In the rows, zero is written as 128.
Each path is a new rotation, seen through one point. The rows after it are directions, each followed by how far the rotation turns it, in degrees each step (0 if it stays put).
Each turn is a multiple of 5 degrees from 10 to 175, or 0.
Each row of a path follows its step; steps can be skipped.
path 1
step 0: [121 123 134 129 113 125 129 131 120 130 126 131 123 125 123 121 120 117
 133 121 132 123 140 129 136 129 130]
step 1: [127 129 134 135 126 120 129 139 126 124 132 127 137 120 130 123 131 136
 126 139 129 123 123 130 114 130 116]
step 2: [130 126 124 121 130 143 125 122 120 134 137 139 119 125 131 133 135 130
 123 136 121 120 132 131 131 134 129]
step 3: [128 134 135 130 121 112 131 124 129 136 135 128 125 129 134 130 121 136
 129 126 137 137 135 131 131 133 139]
step 4: [121 125 132 127 143 125 136 130 131 119 124 137 132 135 125 122 131 128
 119 133 127 132 127 116 124 137 125]
step 5: [131 119 130 125 125 130 126 129 117 131 120 137 119 137 123 139 126 135
 124 120 125 126 131 137 126 116 127]
step 6: [129 125 124 142 114 131 130 131 133 125 131 132 134 124 128 128 130 125
 130 126 138 134 128 123 115 129 141]
step 7: [133 133 121 129 139 128 131 127 128 118 139 136 134 137 132 131 127 125
 130 133 119 129 114 137 128 130 122]
step 8: [130 127 125 120 136 141 136 121 127 138 128 121 124 127 131 133 116 135
 134 120 134 128 131 125 129 122 137]
step 9: [136 128 133 132 124 123 123 127 142 115 119 120 135 130 122 122 124 130
 119 127 132 133 123 126 135 131 136]
step 10: [121 132 123 125 136 136 128 130 118 119 117 132 134 131 126 122 130 118
 134 128 128 129 134 136 132 120 119]
[129 126 129 129 131 125 129 124 127 128 123 128 128 128 124 127 129 129
 127 126 130 132 130 127 131 129 126]
70
[132 130 131 130 126 128 133 130 132 132 128 128 129 127 128 126 128 127
 126 127 131 129 128 127 127 127 127]
135
path 2
step 0: [130 129 123 128 133 128 133 124 132 114 134 131 129 122 139 132 124 128
 122 128 136 124 125 129 121 129 139]
step 1: [126 137 131 130 124 130 118 134 133 133 126 126 131 134 131 124 129 135
 130 124 121 127 135 128 114 123 120]
step 2: [137 120 129 123 135 126 125 131 126 135 127 123 126 133 118 134 127 131
 133 129 136 126 128 140 137 131 133]
step 3: [124 136 130 124 116 122 135 122 125 120 126 128 129 126 135 125 134 121
 127 121 138 130 121 129 129 136 126]
step 4: [116 135 126 129 139 133 119 136 130 129 123 127 126 122 131 130 114 127
 128 134 125 131 128 124 125 129 123]
step 5: [137 122 136 121 129 133 125 122 121 129 122 120 133 136 122 123 133 129
 118 133 121 124 130 126 126 132 135]
step 6: [129 131 120 118 126 122 140 128 128 120 135 122 118 124 131 124 130 131
 137 129 131 124 127 132 126 120 126]
step 7: [130 132 123 140 122 131 124 128 126 139 121 130 134 127 133 128 120 124
 124 132 138 131 127 130 121 122 122]
step 8: [126 112 133 120 131 128 121 126 138 130 121 131 121 130 131 128 126 131
 125 122 127 125 134 130 129 136 134]
step 9: [125 136 131 135 131 118 127 120 126 121 135 114 126 133 133 128 137 124
 133 130 126 129 126 135 128 128 131]
step 10: [131 129 131 123 126 139 123 142 120 133 129 136 125 122 131 123 130 125
 136 134 132 133 121 129 124 127 122]
[131 129 126 126 129 130 131 130 126 126 128 129 129 128 127 127 128 131
 126 129 126 126 128 127 123 123 131]
65
[128 124 130 127 129 123 129 126 125 128 126 128 127 127 127 131 130 130
 127 126 128 123 125 127 128 129 129]
120
path 3
step 0: [130 124 132 125 122 123 116 128 131 119 132 125 134 137 124 128 123 129
 135 125 132 118 122 128 128 126 127]
step 1: [125 121 121 123 125 135 122 130 125 126 130 118 129 139 132 126 119 126
 128 128 127 125 130 136 126 136 133]
step 2: [129 127 126 130 130 125 116 135 129 121 127 116 122 134 123 134 129 135
 127 132 128 121 128 123 124 132 131]
step 3: [125 129 129 122 130 130 126 132 121 116 127 122 131 130 132 120 130 135
 137 127 126 119 136 131 126 135 130]
step 4: [132 134 121 124 134 126 118 124 125 128 132 114 128 134 128 129 126 130
 137 129 130 127 133 126 126 125 120]
step 5: [121 128 125 131 138 127 123 127 125 123 133 120 129 123 129 129 123 132
 133 136 127 127 133 133 139 137 132]
step 6: [128 131 133 125 126 127 123 123 121 118 139 124 120 126 132 136 125 132
 134 134 129 131 136 122 126 126 128]
step 7: [127 122 126 130 126 119 130 130 122 129 139 122 128 123 125 123 125 125
 137 130 130 124 143 130 132 128 127]
step 8: [127 125 130 125 132 123 119 120 137 120 141 126 125 128 124 132 120 126
 133 121 130 129 131 131 130 126 129]
step 9: [125 119 124 125 121 130 122 126 125 124 139 124 128 125 133 128 124 124
 119 127 135 124 137 128 134 132 134]
step 10: [133 126 127 131 129 128 126 130 133 123 138 126 119 134 120 133 131 129
 124 123 127 122 141 127 123 128 135]
[126 126 133 125 128 131 125 129 128 123 127 130 131 125 131 130 129 129
 127 128 128 127 128 127 130 126 126]
125
[129 130 126 124 133 128 130 128 130 128 126 126 127 128 131 128 132 127
 125 127 129 123 128 128 127 128 130]
45
path 4
step 0: [132 121 132 134 128 122 130 127 129 129 122 133 132 122 132 137 121 136
 125 128 123 134 134 115 128 130 133]
step 1: [131 127 135 123 136 128 122 125 128 123 133 134 125 131 130 123 126 130
 136 134 136 127 130 113 133 131 133]
step 2: [120 123 135 130 133 123 125 118 121 134 133 130 127 132 141 125 128 124
 132 134 120 126 124 126 131 122 125]
step 3: [128 125 132 128 126 128 130 125 126 127 136 128 128 124 141 128 137 134
 134 123 126 142 133 134 129 132 130]
step 4: [125 126 134 133 127 139 125 127 123 121 130 134 126 130 127 136 128 123
 128 120 131 136 119 125 130 127 138]
step 5: [133 119 134 129 126 135 120 120 126 131 125 128 121 129 129 132 111 135
 130 126 126 131 126 131 127 129 123]
step 6: [131 125 131 132 127 128 122 127 130 129 128 130 136 117 124 121 123 131
 134 136 123 141 129 119 130 125 129]
step 7: [124 130 128 132 133 127 125 129 127 135 128 137 127 126 140 127 121 132
 128 129 130 125 131 116 132 129 142]
step 8: [127 120 139 130 142 129 127 120 128 133 137 134 124 129 130 124 133 131
 136 127 133 124 130 128 131 129 125]
step 9: [120 114 131 134 128 122 127 119 123 123 127 123 129 130 136 134 136 128
 130 127 126 138 129 125 129 122 129]
step 10: [131 129 133 127 120 138 126 124 126 120 133 129 124 133 136 132 125 124
 133 127 129 138 138 126 133 135 133]
[127 125 128 125 132 128 126 126 128 125 125 125 124 132 125 126 128 130
 128 130 128 128 125 127 126 127 127]
100
[133 126 130 126 130 130 126 127 127 130 128 127 127 126 130 128 129 124
 125 129 128 129 129 127 122 125 130]
0
path 5
step 0: [134 126 131 124 127 128 130 129 132 128 128 133 134 136 125 132 121 124
 123 127 128 124 132 135 124 123 141]
step 1: [131 126 121 121 125 124 123 129 125 134 126 135 126 137 117 133 126 126
 121 127 126 128 131 129 130 133 126]
step 2: [127 125 128 122 125 133 127 129 130 132 125 132 131 140 133 133 123 124
 128 133 138 127 127 138 126 131 129]
step 3: [126 126 131 112 122 132 125 127 125 133 123 132 132 127 121 130 128 130
 121 124 129 128 128 131 127 126 122]
step 4: [136 126 126 121 124 128 130 133 136 132 124 129 134 132 129 128 130 119
 125 132 137 126 135 130 124 123 127]
step 5: [135 124 135 127 121 128 126 130 129 128 122 140 125 128 123 135 125 129
 119 127 126 126 132 131 125 127 123]
step 6: [132 122 124 123 123 126 126 127 122 127 130 126 125 136 127 134 127 120
 125 133 134 128 134 132 117 126 124]
step 7: [124 121 130 124 130 127 124 132 126 129 120 133 129 132 133 130 128 133
 115 127 130 123 128 133 119 130 124]
step 8: [131 120 126 126 124 130 130 133 126 137 129 125 132 130 124 135 137 125
 122 129 136 131 124 128 122 123 123]
step 9: [133 122 137 126 134 133 121 128 136 128 122 133 130 128 127 132 133 124
 123 129 127 128 128 130 117 126 128]
step 10: [135 123 124 127 128 131 129 130 124 133 126 129 126 134 123 136 130 122
 127 127 122 119 128 124 121 121 122]
[130 127 128 129 131 129 123 129 130 125 126 124 129 128 131 129 126 128
 128 129 132 128 130 130 131 126 130]
160
[132 129 132 128 128 130 130 128 132 128 125 128 129 126 127 127 131 125
 130 126 126 128 130 126 129 124 127]
70
path 6
step 0: [128 125 125 129 127 122 127 128 130 132 127 142 120 136 127 136 128 124
 131 130 140 132 125 127 122 120 128]
step 1: [133 120 130 132 116 122 122 126 128 135 131 126 120 126 128 133 131 131
 133 132 132 116 128 121 126 125 127]
step 2: [125 123 133 127 126 126 122 126 131 120 139 127 132 127 118 132 128 130
 127 133 127 124 137 121 130 121 118]
step 3: [122 130 129 135 124 126 137 120 134 127 124 132 131 133 123 134 120 120
 126 131 125 129 130 124 133 117 123]
step 4: [126 131 125 130 113 123 125 120 132 127 118 126 118 133 129 127 125 128
 122 129 131 133 127 122 122 128 123]
step 5: [126 125 123 126 121 128 122 135 129 128 134 138 118 124 129 135 126 136
 125 133 132 135 129 126 122 121 123]
step 6: [134 123 125 142 123 124 124 132 129 131 137 131 122 130 126 136 127 123
 133 127 124 123 135 126 131 120 129]
step 7: [133 122 136 131 127 118 124 118 131 122 132 125 127 138 123 131 129 125
 128 125 134 129 132 120 131 125 122]
step 8: [123 127 131 123 123 120 131 120 132 129 125 139 134 129 128 134 125 130
 132 135 133 125 124 123 126 120 119]
step 9: [119 131 122 132 115 127 124 127 132 133 123 125 122 126 121 130 129 126
 127 138 126 120 132 123 123 122 125]
step 10: [125 121 129 131 120 132 127 130 132 122 135 124 118 128 123 131 120 131
 117 132 129 134 134 124 130 122 126]
[128 129 126 123 127 127 124 128 128 131 126 128 128 123 129 132 130 130
 127 127 126 127 126 126 128 128 128]
95
[129 125 130 131 129 131 127 129 126 130 134 126 128 124 127 130 126 127
 127 128 126 128 132 127 126 129 129]
85
path 7
step 0: [123 127 134 124 131 132 128 122 125 130 129 126 118 130 120 134 131 124
 115 126 126 134 131 128 130 127 117]
step 1: [129 133 130 120 117 138 129 123 129 128 125 125 128 133 119 129 124 124
 118 124 123 133 131 124 129 126 122]
step 2: [121 136 132 123 124 136 128 126 136 123 121 129 121 137 125 129 134 120
 121 123 129 133 122 128 129 127 125]
step 3: [118 126 133 123 118 133 126 124 136 124 125 131 132 125 123 133 130 117
 123 126 122 135 122 127 130 127 126]
step 4: [119 133 135 132 122 130 134 124 129 122 122 135 129 125 128 125 127 117
 125 123 126 133 130 135 131 126 120]
step 5: [129 133 136 133 126 130 136 127 138 132 129 126 132 123 125 135 128 115
 124 124 126 135 128 132 134 129 123]
step 6: [129 132 131 128 127 130 138 122 136 127 123 122 133 121 123 119 124 123
 122 127 131 135 121 132 132 128 122]
step 7: [121 130 126 129 137 131 132 122 133 130 129 120 133 129 119 126 127 115
 126 124 135 136 124 134 127 130 125]
step 8: [118 127 129 126 133 129 130 120 132 129 126 121 131 126 118 129 121 130
 124 130 125 140 129 135 134 122 124]
step 9: [119 134 125 122 131 132 142 124 125 131 133 126 130 134 123 129 127 127
 121 129 125 137 130 134 129 127 121]
step 10: [122 143 128 123 127 130 133 122 134 135 124 124 132 135 120 133 125 129
 126 129 122 134 125 127 128 125 127]
[127 130 129 129 128 127 129 127 128 124 123 129 125 128 129 123 127 133
 127 129 129 128 128 130 130 126 126]
160
[126 128 132 131 123 131 128 133 128 128 126 129 129 127 128 127 132 127
 127 126 128 127 127 127 128 126 131]
35
path 8
step 0: [135 129 136 122 128 131 126 125 129 124 118 123 129 134 119 127 135 126
 130 131 121 124 128 123 126 128 130]
step 1: [128 125 122 122 128 125 125 124 136 138 129 139 128 123 125 121 131 129
 132 121 130 125 127 128 123 131 130]
step 2: [125 127 127 125 127 132 128 136 126 125 129 122 121 139 129 128 127 135
 127 120 129 132 129 122 119 127 132]
step 3: [131 124 123 128 126 126 133 128 135 123 122 131 129 126 122 132 128 133
 126 122 132 134 126 125 141 132 125]
step 4: [122 132 133 125 130 133 123 131 128 125 123 131 128 127 115 131 123 125
 135 128 128 124 131 124 126 118 131]
step 5: [140 121 129 122 129 125 123 123 127 128 126 127 130 131 125 121 135 123
 128 119 135 123 128 129 127 128 127]
step 6: [125 131 123 119 128 124 135 126 134 134 125 130 125 133 127 133 130 131
 130 125 121 130 129 121 116 130 129]
step 7: [129 126 123 132 124 128 122 136 129 130 125 127 122 129 122 121 126 141
 127 118 127 128 130 130 134 132 129]
step 8: [124 127 131 124 126 135 127 129 132 118 123 128 129 129 122 133 130 127
 130 130 134 131 121 118 129 131 136]
step 9: [130 119 126 124 132 128 127 126 131 130 126 138 132 127 122 127 125 126
 129 120 133 128 134 130 129 115 126]
step 10: [134 133 132 121 127 126 128 127 127 128 129 120 121 138 122 130 129 122
 131 121 126 126 134 121 125 131 125]
[130 130 128 125 131 125 128 126 125 128 126 125 132 127 125 128 128 123
 129 128 128 127 130 129 128 126 125]
70
path 9
step 0: [137 123 124 122 136 123 131 124 126 141 133 119 129 125 120 130 131 132
 126 123 132 127 118 131 131 121 123]
step 1: [126 127 130 129 126 138 131 127 137 119 129 130 132 139 123 129 120 138
 142 128 127 121 131 130 128 128 131]
step 2: [134 124 122 130 125 123 130 137 126 124 130 133 115 123 130 127 134 135
 120 114 122 126 123 128 124 129 127]
step 3: [133 127 123 128 136 133 133 125 133 134 131 112 128 122 128 128 124 131
 134 137 130 129 132 138 119 130 128]
step 4: [133 120 133 141 122 120 122 134 133 118 125 131 130 140 127 127 128 136
 130 132 131 130 122 129 132 124 131]
step 5: [131 131 131 122 131 125 127 130 122 122 140 123 120 119 123 127 125 125
 125 127 112 128 122 131 126 135 132]
step 6: [136 129 122 141 131 136 122 116 123 136 127 122 130 132 125 121 128 134
 135 130 131 129 125 127 124 122 124]
step 7: [129 125 140 131 127 133 127 143 129 128 135 135 124 129 129 132 132 134
 138 129 128 128 127 128 136 134 137]
step 8: [135 138 119 126 128 130 130 129 123 127 129 118 118 135 127 135 128 125
 122 123 124 131 119 133 128 132 117]
step 9: [141 128 127 127 132 131 133 125 135 132 132 130 138 131 124 128 132 133
 135 133 133 130 126 119 117 127 138]
step 10: [126 116 129 130 125 120 127 131 134 127 127 124 119 135 123 131 132 130
 136 119 121 124 128 126 139 137 125]
[127 128 126 127 132 127 131 127 125 131 127 125 126 130 128 128 126 124
 129 129 126 125 126 132 130 129 127]
140
[125 122 134 130 126 132 129 129 130 128 126 129 129 131 126 130 128 127
 127 128 127 129 126 130 129 129 127]
120
[123 129 129 126 127 127 128 125 127 129 125 132 130 126 130 129 128 124
 125 130 129 128 132 127 130 127 127]
0
[126 129 126 129 130 129 128 125 125 126 127 128 132 128 125 131 126 130
 129 128 131 133 128 131 125 129 128]
135
path 10
step 0: [130 129 135 120 135 130 125 114 119 129 121 123 133 138 129 128 133 138
 127 128 137 131 127 126 131 125 130]
step 1: [140 125 133 126 128 124 136 124 123 119 124 130 133 139 130 119 121 123
 119 125 129 130 127 125 134 132 132]
step 2: [124 134 128 128 139 134 128 119 122 123 125 132 123 143 128 121 123 131
 128 133 131 134 124 127 126 122 135]
step 3: [127 137 132 127 126 133 134 131 131 122 125 128 124 141 129 119 123 123
 120 127 130 125 123 132 136 141 128]
step 4: [123 137 132 126 126 134 121 133 123 128 128 129 128 144 124 120 128 133
 136 136 128 130 126 126 136 122 128]
step 5: [129 135 144 118 129 130 129 136 129 128 125 124 132 134 134 120 128 131
 126 119 134 121 125 129 132 132 127]
step 6: [130 118 136 122 129 133 118 131 120 129 130 125 135 143 134 121 130 130
 129 131 125 133 127 123 129 124 126]
step 7: [133 128 141 128 130 137 135 126 128 121 125 122 131 131 134 119 125 133
 127 119 134 138 126 128 121 132 125]
step 8: [131 122 131 136 130 137 124 130 114 125 126 123 128 139 127 120 122 118
 128 130 125 132 120 130 127 126 128]
step 9: [128 138 131 129 126 136 133 122 125 128 125 113 123 133 127 119 129 133
 128 127 134 134 122 139 127 132 129]
step 10: [130 127 133 133 123 127 130 136 115 130 127 118 132 137 121 120 125 126
 126 135 130 123 126 129 137 131 136]
[128 129 127 129 127 126 132 124 126 129 127 125 123 129 126 127 127 126
 126 129 128 128 129 127 129 127 133]
45
path 11
step 0: [124 132 131 133 118 124 120 134 119 133 127 126 132 131 128 131 132 123
 124 119 127 127 122 118 134 130 136]
step 1: [122 129 127 132 124 118 128 136 131 138 134 133 131 126 130 122 123 128
 126 131 132 124 118 117 132 134 132]
step 2: [131 133 121 131 128 127 134 141 142 132 137 127 137 130 130 127 126 130
 130 129 125 127 124 124 134 125 131]
step 3: [131 127 128 124 132 123 138 141 135 126 130 122 133 126 134 136 128 128
 134 124 129 126 122 132 129 131 117]
step 4: [128 131 129 128 134 128 131 136 119 121 129 123 134 135 133 138 124 119
 131 125 130 132 127 135 138 132 125]
step 5: [129 122 132 136 130 124 131 128 116 124 124 136 134 131 133 133 128 126
 131 123 130 131 122 128 132 141 135]
step 6: [125 122 136 135 128 126 125 138 124 134 133 133 131 136 125 128 126 133
 127 130 120 136 127 125 128 137 139]
step 7: [124 128 130 131 123 125 124 138 135 137 132 128 128 134 127 134 134 133
 131 116 120 127 121 121 122 129 133]
step 8: [116 134 127 126 132 119 126 136 133 136 137 125 124 133 130 134 126 123
 129 127 128 126 119 121 129 127 122]
step 9: [126 133 121 134 137 125 135 129 135 126 132 130 130 132 138 133 130 120
 133 127 131 125 122 122 139 124 128]
step 10: [127 117 131 131 139 125 140 135 133 122 127 131 130 129 140 129 125 128
 132 133 127 128 128 129 135 132 127]
[126 127 131 127 129 127 127 127 129 131 129 127 129 129 122 124 133 127
 128 126 128 127 127 127 130 129 129]
55
[129 126 131 125 126 129 127 131 129 129 128 123 126 127 129 130 130 131
 129 126 124 128 131 129 128 127 127]
90
[128 127 127 127 128 130 128 131 133 128 128 129 131 131 125 127 126 129
 127 126 127 128 128 131 122 128 126]
80
[129 127 130 125 130 128 130 129 126 127 129 132 131 128 129 131 131 127
 125 127 131 128 133 132 129 129 129]
55
path 12
step 0: [121 131 132 125 124 119 123 125 127 119 125 129 128 133 117 130 129 129
 130 135 123 131 132 125 119 125 131]
step 1: [125 131 118 136 130 119 121 126 127 130 130 128 129 130 123 133 129 131
 123 128 119 128 119 121 129 132 137]
step 2: [129 135 127 131 130 131 122 130 127 126 133 137 122 129 119 137 122 122
 129 123 128 137 134 121 124 128 132]
step 3: [128 130 125 130 126 122 120 131 131 112 126 130 129 133 127 128 130 119
 120 132 123 128 133 129 128 131 132]
step 4: [126 136 131 131 130 129 125 131 121 126 134 133 135 128 117 126 135 128
 123 135 125 130 125 119 132 132 134]
step 5: [123 143 131 125 130 130 119 127 131 129 123 132 123 124 128 135 126 124
 123 130 119 130 128 128 128 128 133]
step 6: [121 140 121 133 131 131 131 128 127 118 134 127 123 132 129 126 135 120
 123 122 125 128 127 125 127 133 129]
step 7: [116 135 133 134 121 128 125 126 125 129 132 136 128 133 127 125 131 123
 124 138 130 131 135 128 130 126 133]
step 8: [121 135 129 134 137 125 121 133 122 131 124 125 126 131 131 133 132 124
 119 128 123 122 128 126 136 125 130]
step 9: [125 137 131 129 132 135 122 131 125 129 138 128 119 130 122 121 135 122
 128 124 123 131 130 130 126 122 126]
step 10: [121 134 129 123 123 120 121 124 129 122 132 130 117 132 132 123 130 125
 123 132 131 122 127 127 136 124 131]
[129 127 128 127 127 129 127 126 127 125 128 132 128 135 132 127 127 128
 128 128 131 129 131 127 129 132 126]
95
[129 127 125 126 128 128 131 128 127 125 130 130 123 125 129 127 127 125
 127 125 129 131 129 131 128 127 131]
100
[130 128 126 128 128 130 132 129 124 126 130 124 127 130 127 130 127 130
 126 126 128 124 128 125 131 130 130]
155
[128 127 128 130 125 126 128 126 126 130 128 131 128 126 129 128 129 132
 127 130 130 131 125 126 134 128 131]
115
[127 128 127 126 128 130 128 127 128 133 134 131 130 127 126 126 125 126
 129 129 131 125 129 127 127 129 130]
140
path 13
step 0: [137 124 117 123 129 136 130 131 127 135 127 124 126 120 136 135 112 131
 121 135 122 127 129 129 127 122 120]
step 1: [139 132 120 124 130 129 122 118 126 130 129 120 139 129 121 124 121 128
 123 132 125 131 134 128 120 135 116]
step 2: [132 127 129 132 142 121 132 125 127 138 124 128 126 123 128 120 120 126
 127 127 128 121 126 122 112 132 118]
step 3: [132 123 123 127 129 124 124 129 130 127 123 128 123 122 131 117 114 130
 123 128 147 131 129 128 129 126 118]
step 4: [129 130 128 133 132 132 131 122 135 125 128 127 135 122 121 126 120 115
 135 139 143 133 134 124 125 132 124]
step 5: [136 118 126 141 132 132 129 124 124 128 119 135 127 121 124 124 123 116
 125 126 131 120 131 118 132 132 134]
step 6: [128 121 120 124 124 136 131 123 122 126 120 130 121 113 125 129 122 128
 125 131 131 134 142 125 125 119 134]
step 7: [131 129 134 134 116 134 129 115 126 122 124 125 138 124 129 126 126 128
 127 127 127 128 145 127 118 134 129]
step 8: [135 116 135 131 121 128 142 128 128 133 124 129 129 123 137 126 120 132
 126 135 122 118 129 120 118 127 130]
step 9: [142 118 126 119 122 128 128 130 137 122 122 123 130 127 133 131 118 139
 123 133 127 133 137 123 131 127 121]
step 10: [140 133 133 134 133 128 128 125 131 126 125 120 131 134 122 135 120 129
 133 139 123 134 132 118 116 132 121]
[129 129 131 129 129 129 126 126 130 128 129 130 129 128 128 132 127 126
 133 122 127 127 128 126 125 128 127]
130
